In the rows, zero is written as 128.
Rotation paths and how fast each direction turns (deg/step)
Each turn is a multiple of 5 degrees from 10 to 175, or 0.
Each row of a path follows its step; steps can be skipped.

step 1: [135 118 130 120 131 136 127 139 135 124 147 118 129 121 134 118 132 135
 130 125 114 128 130 116 128 141 136 121 118 118 113 127 135 128 117 125
 119 141 116 128 128 129 124 118 138 116 128 136 134 122 141 130 142 116
 128 123]
step 7: [118 140 116 131 130 142 132 125 133 125 146 125 134 116 141 117 122 128
 128 140 129 135 130 134 141 138 131 124 139 131 126 134 127 138 128 137
 128 127 135 114 133 133 139 130 125 122 141 136 137 129 143 132 142 122
 119 137]
step 10: [132 123 126 133 126 134 141 129 123 123 144 133 137 116 133 122 123 147
 125 136 128 137 127 129 130 131 147 129 124 121 112 125 137 144 130 124
 133 132 134 122 139 131 138 136 124 114 119 145 129 120 116 130 132 128
 121 127]
step 11: [135 120 124 130 137 128 117 131 113 137 145 127 129 120 125 123 117 137
 125 123 106 115 118 125 132 151 127 128 122 119 120 122 128 127 127 133
 115 124 128 125 125 129 131 135 141 135 131 131 131 135 125 132 147 124
 119 127]
step 12: [121 120 120 137 124 146 134 128 144 133 137 120 130 122 140 113 141 140
 130 131 119 130 125 124 125 134 138 128 134 134 129 142 129 125 128 137
 131 136 134 121 125 118 139 127 131 121 134 135 128 122 140 139 149 124
 120 129]
step 14: [125 126 118 136 126 127 115 131 137 134 129 115 127 120 123 127 132 132
 122 124 127 114 127 133 139 139 140 126 114 119 124 132 131 129 132 145
 107 137 132 138 137 127 128 117 135 120 128 140 128 123 121 140 137 135
 117 115]
step 20: [134 118 130 130 128 153 126 129 125 121 124 127 130 116 134 126 119 147
 128 124 127 121 121 132 127 131 148 130 118 125 125 129 130 140 129 131
 138 132 132 125 117 132 129 125 135 112 139 134 134 132 130 137 149 122
 122 135]
step 26: [132 122 121 126 119 139 133 133 126 123 140 118 124 126 135 112 127 125
 135 140 127 121 130 127 130 135 132 130 134 133 113 129 137 130 134 115
 121 134 137 134 140 117 149 136 131 132 135 142 123 131 118 130 147 123
 114 127]
step 34: [128 122 119 132 126 131 118 127 114 132 135 118 138 119 149 115 132 132
 128 130 134 118 125 142 126 139 129 126 126 132 124 127 118 143 126 128
 122 120 136 132 127 126 140 127 123 122 146 139 131 136 135 127 147 116
 119 128]
step 39: [110 117 121 136 138 138 130 124 129 129 138 123 140 115 146 124 128 124
 143 137 132 120 130 142 132 137 136 115 121 130 123 133 118 130 134 143
 133 126 131 129 124 123 147 131 131 120 130 133 130 127 130 133 141 126
 122 129]
[129 129 127 128 130 126 127 125 131 126 131 126 130 126 132 133 130 122
 131 130 128 127 132 129 130 127 128 129 127 127 127 128 129 125 129 127
 130 129 128 125 128 132 125 127 129 129 130 131 132 128 127 127 126 127
 125 125] => 45
[124 130 129 127 126 128 125 127 129 129 132 131 126 132 128 125 124 131
 124 129 130 125 130 131 131 127 131 129 129 127 126 124 128 127 129 128
 129 127 129 128 134 129 126 129 128 129 129 128 128 124 125 130 126 129
 129 126] => 95
[126 129 127 127 129 130 128 126 131 128 125 125 123 126 124 129 127 129
 126 130 126 123 128 126 126 131 129 129 127 126 127 128 127 123 130 130
 130 129 126 125 128 128 125 124 127 125 126 127 128 127 133 128 131 127
 131 127] => 135
[129 132 130 127 129 127 129 125 130 128 126 126 130 128 127 125 134 131
 128 125 126 130 127 131 130 125 128 125 127 125 127 126 129 125 128 130
 126 131 131 128 130 134 128 126 130 129 130 126 124 130 131 130 129 127
 127 131] => 140
[134 128 132 129 123 125 133 130 132 129 126 127 127 128 132 128 129 131
 126 131 127 126 129 127 129 128 126 130 129 126 125 132 129 128 125 127
 131 131 127 129 130 127 129 128 127 129 127 130 126 125 128 127 127 125
 127 127] => 155
[129 133 128 129 128 125 129 129 127 130 131 128 127 128 121 130 127 126
 126 127 128 132 126 131 130 129 130 128 130 123 126 127 126 126 126 130
 132 126 128 126 125 126 131 129 128 129 125 133 128 130 129 126 126 129
 127 129] => 130
[131 125 125 128 128 127 128 126 127 131 130 129 130 130 131 129 132 133
 125 125 125 132 127 128 126 132 131 130 127 125 132 125 126 125 131 126
 129 128 127 128 125 127 127 127 127 130 129 129 128 125 128 129 128 126
 130 123] => 35
[125 128 126 130 128 126 126 131 128 131 123 130 129 130 129 133 132 129
 128 130 135 127 126 130 129 129 127 126 123 128 126 129 125 130 129 130
 128 126 130 129 127 129 127 126 124 126 130 129 126 127 130 128 127 128
 127 127] => 70

step 2: [122 123 135 128 127 133 132 131 130 130 129 135 113 138 135 128 131 130
 124 132 142 133 136 122 129 122 135 143 127 142 126 123 136 108 130 116
 116 131 120 124 142 132 132 143 116 122 132 142 134 139 128 110 114 134
 133 119]
step 11: [123 135 129 141 127 126 110 120 123 134 125 127 122 131 126 136 134 141
 118 110 139 128 135 132 126 135 110 125 133 127 127 133 120 120 125 112
 121 130 120 123 138 127 123 137 132 134 143 151 139 133 130 128 126 125
 116 123]
step 13: [122 120 127 129 135 144 128 129 136 124 145 119 136 137 119 132 127 129
 127 121 128 124 129 129 131 112 108 133 127 135 148 123 117 135 120 131
 119 137 124 135 149 127 113 124 126 142 134 130 123 126 119 119 133 130
 135 135]
step 14: [125 130 134 115 120 124 122 121 129 133 142 133 122 131 121 137 125 125
 134 119 136 144 120 123 118 129 139 135 116 129 127 137 122 140 133 135
 119 124 130 117 142 124 130 129 135 107 141 126 138 133 114 140 132 129
 121 145]
step 18: [117 122 113 117 129 132 116 123 126 131 128 118 103 139 120 112 122 126
 115 128 121 116 126 138 142 122 135 135 126 123 127 136 131 113 137 137
 131 128 119 119 139 125 127 126 114 134 128 138 126 120 125 123 122 131
 132 128]
step 20: [127 125 138 141 137 134 118 112 139 132 129 127 115 129 136 133 124 141
 132 130 136 130 121 134 117 121 113 126 120 135 119 125 142 119 122 130
 115 129 125 106 130 136 133 137 126 133 122 140 132 126 132 120 123 145
 142 126]
step 21: [130 129 123 129 129 141 122 143 128 131 140 122 130 135 113 121 136 136
 131 114 136 152 132 131 135 123 133 134 112 142 132 141 127 133 127 126
 119 128 116 133 127 120 132 133 126 129 122 134 115 127 151 129 125 129
 129 120]
step 33: [135 130 136 137 122 124 140 135 147 125 140 120 128 129 137 143 122 125
 135 135 130 137 126 119 135 147 126 132 125 127 119 130 115 128 123 125
 117 117 120 134 114 127 128 132 130 109 124 144 131 122 117 121 125 140
 132 130]
step 36: [126 124 129 122 132 126 119 121 129 140 135 115 112 130 134 124 136 137
 134 134 128 109 117 125 148 137 128 119 127 125 126 117 119 123 130 126
 129 136 126 111 129 128 118 144 108 135 131 132 134 126 112 127 130 134
 126 136]
step 39: [119 125 134 107 128 115 130 126 128 132 133 118 132 132 119 122 136 124
 128 120 146 142 115 133 128 119 134 128 116 147 142 131 130 112 128 117
 120 129 117 132 127 131 140 139 120 130 121 126 127 128 133 125 123 135
 137 136]
[128 128 127 126 124 123 128 130 125 131 127 126 125 123 127 124 134 130
 132 128 128 130 126 125 127 128 127 131 126 128 127 130 130 129 130 130
 126 130 128 128 130 129 131 127 127 128 128 126 127 128 129 134 129 128
 128 128] => 160
[132 129 127 134 130 126 128 130 133 128 129 128 128 129 130 125 131 130
 127 125 128 127 126 129 126 126 128 131 131 125 131 128 130 126 129 131
 129 123 129 128 132 130 127 126 128 126 125 125 130 126 127 126 125 127
 130 129] => 145
[131 127 132 130 130 128 132 130 128 127 130 128 130 124 129 128 127 128
 128 127 127 128 132 126 129 130 128 132 125 129 131 131 122 124 132 125
 129 130 126 131 129 128 130 129 129 130 126 129 130 127 131 127 129 126
 127 128] => 175
[127 128 130 127 127 132 132 125 129 131 129 128 123 124 126 125 129 125
 126 129 123 128 127 127 128 132 130 126 131 126 126 129 127 128 128 124
 129 128 129 127 127 128 124 123 127 126 125 127 129 125 127 127 128 129
 126 125] => 40
[127 127 130 131 126 127 130 129 128 130 130 129 123 129 133 127 125 124
 133 128 127 125 131 126 128 126 128 130 129 126 123 126 129 127 126 129
 125 129 128 128 128 126 129 127 132 129 127 125 128 131 131 125 127 132
 130 130] => 140
[120 128 132 127 127 130 126 132 130 129 130 127 129 128 127 127 126 125
 128 128 131 128 127 130 129 129 131 129 131 126 132 129 129 125 128 131
 130 131 129 129 130 130 128 127 130 129 128 128 126 126 129 132 126 128
 128 131] => 85
